In the data rows, the value 128 means zero.
Here is a table of points, one per row:
array([125, 103, 132,  99, 175, 109, 148,  86, 150, 118,  90, 195, 119,  85, 134, 130, 100, 112,
       114, 108, 109, 132,  88, 130, 169, 101, 169, 117, 171, 133, 129, 122])
array([193, 122, 153,  97, 143, 145, 147,  68, 176,  55, 149, 140,  84, 134,  93,  73, 119, 114,
       129, 159, 131, 130, 178, 127, 135, 142, 155, 142, 128, 132,  96, 229])
array([ 96, 147, 161, 110, 186, 123, 101, 117, 143, 152, 183, 128, 136, 117, 146, 105, 163, 159,
       149, 156, 153, 131, 139,  94,  73, 102, 131,  96, 126,  74, 107,  77])
array([186, 161,  92, 130, 143,  81, 155,  88, 162, 120, 190, 163, 100, 155, 165,  67, 136, 139,
       113, 137,  97, 204, 192, 134, 184, 137, 126, 139,  93, 114,  34,  87])
array([159,  42, 182, 118, 124, 122,  95, 134, 138,  97, 186,  99, 143, 135, 193, 129, 116, 133,
       115, 133, 135, 183,  90, 150, 155, 143, 156, 122, 154,  99, 172,  95])
array([115, 111, 122, 129,  74, 123, 127, 101, 127,  83, 149, 169, 149,  60, 131, 173, 164, 107,
       112, 105, 130, 143, 106,  50, 106, 105, 150, 119, 109, 121, 105, 130])
array([118, 103, 103, 151, 103,  68, 130, 115, 132, 152, 131, 192, 140, 176, 163, 104, 150, 141,
        56, 139, 124, 170, 110, 179,  90, 170,  58, 134, 138, 128, 203, 135])
array([ 96, 100, 126, 195,  81, 160, 104,  86, 127, 118, 113, 157, 125, 130, 115, 160, 150, 128,
       116, 130,  86, 123, 140, 136,  86,  88, 158, 155, 166, 100, 116, 151])
array([ 87,  91,  68, 152, 154, 170, 101, 116,  61, 109, 121,  91, 137, 114, 131, 133, 149, 155,
        91,  76, 117, 133, 105, 161, 183, 207, 152, 139,  85, 116,  87, 145])
array([132, 149, 108, 143, 108, 119, 122, 170, 111, 122, 158, 106, 112,  77, 105,  80, 156, 126,
       163, 104, 124, 128, 118, 195, 140, 157, 110, 135, 140, 148, 137,  95])
array([130, 132, 119, 131,  69, 177, 128, 125, 129, 211, 147, 148,  90, 142, 109,  60, 148, 200,
        50,  93, 153, 100,  69,  61, 147,  69, 106, 115,  80, 166, 172, 201])
array([225, 151, 177, 179, 119, 194, 143, 113,  94, 182, 110, 166, 136, 165, 110, 107, 127, 131,
       170, 177, 170,  83,  71, 151, 104, 149, 103, 149, 139, 201,  32,  60])
array([116,  96, 161, 159, 128, 131,  97, 108, 192, 150,  93, 102, 132,  70, 186,  86, 153, 215,
        92, 127, 147,  91, 176, 185,  48, 131, 121, 170, 194, 140, 130,  89])
array([146, 114,  98, 124, 116, 119, 146, 105, 130, 124, 122, 127, 160, 132, 153, 108, 189,  95,
       154, 102, 169,  87, 159, 144, 157, 115,  88, 100, 157,  73, 135, 131])
array([142, 181, 121, 175, 125, 113, 209, 121, 125, 159, 106,  91, 103, 123, 148, 112,  81, 124,
       111, 127, 146, 109, 120, 150, 197,  73, 134, 131, 168,  62, 162, 130])
array([126, 133, 113, 149, 106, 126, 105, 152, 151, 100, 124, 111, 126, 164, 118, 100, 159,  88,
       122, 152, 178, 119, 117, 121, 148, 126, 100, 119, 160, 164, 120, 140])
array([101, 125, 141, 152, 115, 140, 158, 205, 143,  60, 108, 111, 106, 134, 111, 134, 141, 131,
       149, 151, 110,  69, 136,  88, 142, 135, 106, 175, 129, 102, 152, 107])
array([ 42, 152, 177, 122, 151,  81, 124, 113,  72, 114, 137, 145,  81, 158, 104, 102, 162, 187,
       139, 157, 158, 110, 100, 151,  86,  92, 103,  77, 121, 141, 136, 121])
array([144,  85, 129,  66, 155, 156, 150, 142, 121, 192, 175, 143, 197,  94,  74, 170, 179, 122,
        79, 209, 158, 118, 166, 124, 129,  85, 108, 166, 119, 114, 160, 161])
array([165, 156, 120, 155, 126,  64,  53, 131, 109,  97, 165,  71, 133, 166, 130, 162,  93, 150,
       160, 133, 104, 120,  86, 162, 141, 118,  95, 159, 134,  99, 135, 188])
array([148, 123, 157, 176, 214, 127, 140, 206, 100,  68, 122, 167, 196, 103,  58, 128, 102, 151,
        89,  82, 150, 117, 193, 103, 127, 129,  89,  54, 162, 146, 124, 152])
array([ 94, 192, 102, 164, 177, 178, 117,  96, 151, 164, 146,  99, 123, 124, 117,  98,  82,  85,
       129, 103,  95, 161, 102, 125, 146, 104, 131, 157, 143, 147, 157, 141])
array([107, 133, 153,  93, 129, 123, 107, 104, 135, 100, 141, 126, 155, 122, 119,  99, 113,  53,
       122, 120, 137,  90, 112, 142, 120,  83, 109, 135, 137, 125,  94, 150])
array([202, 165, 135, 134, 142, 120, 138,  88, 106,  92,  85, 102, 136,  76, 119, 159,  98, 103,
        51, 126,  74,  85,  83, 158,  67, 151, 115,  68,  81,  92, 137, 114])
array([129,  91, 129, 133, 112, 126, 108, 178,  84, 111, 138, 117, 102, 124, 195, 123, 139, 130,
       121, 117, 174, 128,  93, 111, 122, 124, 136, 121, 100,  86, 131, 131])
array([122, 164,  89, 140, 107, 153, 120, 150, 127, 104, 167, 131, 175,  88, 102, 104, 147, 116,
       201,  92, 133, 136, 121, 105,  90, 134,  97, 140,  91,  99, 139, 123])
array([102, 118,  97,  73,  95, 105, 128, 162, 106, 153,  35,  96, 172, 145, 146, 100, 161, 111,
       153, 154, 112,  88, 143, 135, 121, 132, 137, 118,  99, 116,  50, 161])
array([ 85, 182, 181, 122, 109, 153, 102, 148, 110, 101,  59, 150, 126, 135, 139, 138, 128, 131,
        57, 168, 168, 243,  97, 126, 152,  78, 179, 179, 107,  72,  94, 110])
array([140,  79, 105,  77, 115, 139, 177, 136, 125, 113, 102, 105, 180, 100, 176, 117, 102, 126,
       163, 159, 152, 124,  63, 124, 169, 137, 108, 125, 119, 135, 135, 147])
array([127, 199,  81, 165, 184, 117, 118, 110, 144, 114,  82, 132, 137, 183, 118, 135, 164, 113,
       101, 174, 128, 140, 118, 109, 177, 122, 154, 100, 179, 125, 210, 145])
array([ 79,  92, 120, 183, 130, 152, 115,  95, 117, 131, 105, 136, 104, 123, 113, 165, 170, 153,
       161, 143, 131, 153, 156,  83,  73, 150, 140, 143, 140, 100, 126, 113])
array([ 97,  90,  97, 142, 114, 119, 137, 107, 161, 103, 129, 150, 153, 152, 110, 153, 125, 126,
       161, 134, 150, 115, 126, 137, 146, 180,  94, 135, 153, 120, 154, 152])
array([192, 135, 135, 111, 117, 189, 127,  91, 129,  73,  95,  64,  75,  94, 141, 140,  96, 119,
       105, 144, 166, 202, 133, 145,  64, 156,  72,  77, 139, 152, 158, 131])
array([127, 127, 121, 135, 175, 116, 101, 145, 147, 173, 111,  93,  92, 119, 165, 132, 132, 144,
       144, 123, 152, 110, 141,  79, 134, 155, 130,  82, 106, 113, 106, 154])
array([111, 128, 115, 134, 149, 129,  86, 134, 135,  80, 109, 155, 139, 111,  96,  91, 132, 127,
       195, 133, 185, 107,  82, 197, 131, 128, 195, 107, 114,  82, 163,  89])
array([113, 162, 104, 100, 154, 177, 192, 113,  71, 165, 121, 172, 118, 136, 161, 140, 117, 106,
       137, 114,  89, 106, 136, 124, 137, 137, 137, 104, 115,  79, 165,  81])
array([146, 146,  92,  94, 151,  91, 146, 142,  73, 187, 158, 123, 107,  61,  67, 172, 125, 194,
       110, 200, 224,  94, 149, 135, 169,  74,  99, 225, 123, 123, 151, 169])
array([130, 132, 222,  82,  70, 140, 142, 168, 120, 135, 103, 139, 140, 173,  85,  99,  59, 163,
       175, 100, 132, 139, 158, 116, 118, 165, 121, 145, 131,  81, 168,  99])
array([128,  81,  71, 110, 170, 100, 142, 180, 145, 128,  58, 165,  86,  93, 129, 109,  74,  85,
       117,  67, 106, 167, 102, 104, 105, 112, 138, 171, 184, 133, 108, 167])
array([ 86, 109, 143, 185, 158,  80, 184, 133, 154, 128, 114,  83, 196, 135, 104, 155,  84, 150,
        95, 119, 112, 171, 182, 187, 160,  59, 118,  86,  36, 187, 124,  90])
array([105, 138, 130,  93, 122,  82, 156, 110,  86, 109, 180,  92, 124, 100, 144,  77, 195, 126,
        82, 171,  96, 105,  90, 113,  77, 125, 162, 137, 132, 183, 156,  99])
array([111, 161, 142, 173,  91,  80, 154, 134, 102, 161, 145, 161,  97,  77, 159, 136, 114, 163,
       130, 155,  89, 138, 133, 150, 109, 129, 195,  65, 163, 111, 121, 168])
array([104, 118, 107,  98, 181, 162, 127, 146, 107, 134, 159, 138,  95, 106, 134, 153, 107,  98,
       141, 132,  91, 119, 115, 117, 132, 142, 120, 133, 139, 164, 131,  86])
array([123, 118, 136, 145,  78, 109, 121,  70,  93, 112, 138, 121, 153,  75, 125, 176, 138, 170,
       140,  86, 128, 142,  88, 108, 130, 107, 124, 113, 181, 140,  62, 116])
array([185, 119, 163, 174, 166, 144, 142, 132, 133, 109, 174, 147, 122, 191, 162, 191, 149, 147,
       128, 120, 162,  78,  73, 107, 130, 146, 152, 166, 110, 128, 112,  95])
array([101, 161, 131, 115, 114, 115, 108, 120, 144,  76, 152, 119, 119, 131, 126,  90, 147, 137,
       143, 132, 113,  75, 127, 122, 185, 156, 126, 119, 122, 125, 120, 111])
array([ 51, 166,  96, 106, 132, 143, 122, 106, 121, 144, 148, 145, 141, 155, 158, 115,  76,  97,
        99, 168, 138,  91, 147, 187, 115, 206, 156, 128, 129, 144, 107, 154])
array([105,  93, 117, 105, 139, 195,  61, 149, 133, 148, 143, 149,  77, 117, 174, 152, 127, 120,
       153,  95, 114, 122, 176, 181, 155,  68, 139,  64, 124, 145, 151, 111])
array([126, 151, 130, 172, 147, 133, 125, 167, 130, 178, 165,  93, 140, 131, 150, 127, 147,  64,
       128, 108, 182, 168, 130, 113, 122, 163, 100,  92, 126, 123, 100, 132])
array([129,  95, 113,  82, 160, 122, 136, 175,  94, 134, 152,  80, 141, 197,  86, 132, 158, 159,
       132, 142,  37, 168,  70, 146,  48,  71, 101, 121, 192,  97, 102, 125])
array([136, 102, 127, 137, 109, 127, 114, 154, 120, 152, 156, 113, 125, 178, 118, 151,  65, 104,
       118, 107, 154,  88, 124, 125,  87, 120, 154, 159, 112, 125,  95, 134])
array([182, 128, 136, 140,  73, 186, 165, 179, 143,  61, 120, 135,  50, 110, 112, 170, 112, 168,
       145, 197,  83, 160, 151, 154, 106, 147, 155,  94,  91, 146,  98, 214])
array([ 82, 125, 161, 154, 149, 165, 133, 180, 162, 127, 114, 148, 172, 157, 179,  68, 126, 100,
       141, 150, 116, 129,  97, 139, 103, 133, 145, 160,  97, 133, 152, 181])
array([ 95, 158, 126,  94, 109, 126, 163, 169, 184, 107, 136,  92, 190, 141, 178, 169, 140, 139,
       129, 149,  96, 123, 119, 137, 123, 159, 148, 182, 127, 153, 144, 146])
array([ 78, 112, 155, 138, 114,  94, 166, 111,  62, 126, 166, 117,  93, 124, 123, 101,  96, 125,
       102, 143, 177, 154, 154,  84, 114, 178, 132, 123, 190,  90, 116,  96])
array([117, 129, 111, 125, 127,  94, 136, 142, 110, 110,  60, 165,  83,  88, 152, 139, 113, 119,
       100,  84, 113, 155, 145,  88, 178, 127, 122, 171, 171, 144,  87, 103])
array([ 94, 165, 121, 106,  68, 135, 129, 140, 159, 110, 142, 153, 141, 160, 165, 170,  91,  79,
       132, 168, 126,  86, 155, 110, 134, 124,  65, 107, 150, 156, 127, 100])
array([151,  94, 172, 101, 135,  90, 111, 142, 128, 173,  94, 153,  70, 127, 105, 148, 171, 104,
       173, 107,  95, 145,  84, 117, 147, 169, 159, 121, 109, 199, 173, 152])
array([109, 131, 143,  95, 127, 131, 131, 116, 134, 137, 180, 117, 108, 175, 176, 192,  68, 141,
       133,  65, 196, 102, 138, 142, 110, 119, 165, 115, 136, 163, 119, 151])
array([149, 102, 169, 134, 120,  65,  91, 136, 172, 173, 138, 152,  85, 142,  88, 151, 124,  86,
       159, 161, 158, 115, 127, 129, 133, 173, 123, 133,  95, 107,  92, 122])
array([107,  74, 121, 117, 107, 197, 116, 102, 153, 172, 153, 143,  75, 131,  55, 132, 116, 145,
        78, 145, 109, 104,  85, 122, 183, 171,  79, 112, 118,  78, 122,  87])
array([131,  93, 192, 120, 125, 144, 127, 114, 132, 142, 147, 100,  78, 111, 175,  89, 141, 115,
       161,  71,  97,  88, 151, 138, 172, 125, 102, 137, 167, 105, 143, 132])
array([140, 116, 117, 157, 140, 150, 120, 125, 108, 185, 107, 112, 141, 102, 141, 118, 122, 104,
       140, 152,  59, 144, 137, 131, 162, 124, 135, 148, 121,  95, 122, 135])
There is one direction along which these points spread out most. Take the direction at right angles to it along which they spread out most. Go by this last direction. Where along it does each point below lie, from 0 to 99? The average is 50, and the first point in the table lies past the average. One standard deviation of the points above along it is 16.
array([142, 190, 157,  96, 150,  97, 107,  72, 111, 100,  58, 114,  84, 116, 135, 163, 124, 118,
       113, 112, 112, 119, 128, 121,  58, 144,  75, 150,  49,  84, 163, 116]) ~ 49
array([111,  67, 101, 169, 158, 120,  74,  68,  63,  97, 121, 101, 177,  99, 149,  58,  22, 164,
       156, 216, 107, 135, 184,  53, 140, 121, 120, 125,  80, 201, 180, 105]) ~ 58
array([147, 140, 110,  73,  97, 142,  56, 130,  82, 141, 102,  85, 128, 170, 128, 127, 128, 137,
        99,  92, 116, 117, 167, 104, 155, 107, 158, 129, 164, 135, 140,  89]) ~ 54
array([169, 139,  91,  82, 147, 151, 201, 102, 155,  72, 176, 178, 118, 170, 112,  93, 120, 160,
       174,  93, 129, 182, 147, 157, 107, 107, 167, 158, 114, 143, 115, 157]) ~ 45
array([143, 129, 205, 165, 104, 119, 122, 121,  39, 121, 131, 144, 163, 112,  84, 168, 146,  47,
       142, 104, 101, 125, 167, 140, 136, 145, 151, 146, 122, 159, 149, 162]) ~ 45
array([108, 127, 132,  92,  84, 129, 139, 143, 115, 102, 120,  93, 135, 130, 117, 106, 181, 113,
       138,  90, 174, 153, 142, 172, 147, 128, 128, 140, 123, 163, 151, 114]) ~ 47
array([139, 145,  97, 141, 123, 132, 139, 149, 153, 152, 115,  82, 117,  92, 132, 140, 146, 131,
       154, 107, 134, 147, 129, 104, 122, 141, 146, 140, 148, 144, 155,  87]) ~ 52
array([133, 130, 120, 118,  92, 137, 133, 111, 213, 190, 134,  50, 110, 135,  41, 148, 109, 110,
        92, 108, 116, 119,  84,  83, 131, 186, 204,  99, 140, 132, 124,  93]) ~ 43
array([215, 132, 102, 125,  97, 123,  77, 149, 107, 158, 143, 177, 165, 143, 125, 120, 113, 134,
       128,  90, 166, 114, 169, 104,  82, 161, 210, 133, 115, 114, 142, 102]) ~ 35
array([148,  87,  54, 179, 128,  75, 188, 127, 143,  96, 104,  98,  94, 209, 114, 105, 133, 121,
       113, 121, 128, 119, 170, 125, 121,  24, 140, 107,  54, 148, 127,  56]) ~ 61
array([108, 130, 125, 101, 116, 138, 136,  68, 142, 136,  69, 160, 174, 140, 120, 172, 156, 163,
       169, 143, 139, 194, 119, 116, 145, 116, 136,  79, 165, 134, 119, 135]) ~ 60
array([143, 194, 131, 115, 124, 120, 116, 139, 138, 127, 137, 144, 173, 136, 156,  85, 124, 177,
       145, 117, 115, 107, 117, 119, 146, 157, 105, 109, 155, 146, 114, 148]) ~ 42
array([128, 132, 107,  93, 120, 111,  61, 181, 143, 104, 124, 175, 139, 102, 113, 115, 109, 125,
       101, 147, 133, 107, 109, 159, 146, 118, 116, 129, 121, 126,  98,  86]) ~ 48
array([142,  95, 197,  85, 177, 136, 113, 123, 138, 134, 118,  99, 146, 164, 153, 133, 164, 140,
        97,  84, 116, 104, 145, 136, 142, 159, 145, 151, 112, 150, 114, 146]) ~ 39
array([ 88, 168, 107, 137, 127, 140,  91, 124, 176, 162, 135, 128, 125,  97, 136, 148, 130, 126,
       141,  67,  73, 140, 127, 115, 137, 104,  83, 176,  88, 138, 130, 131]) ~ 60
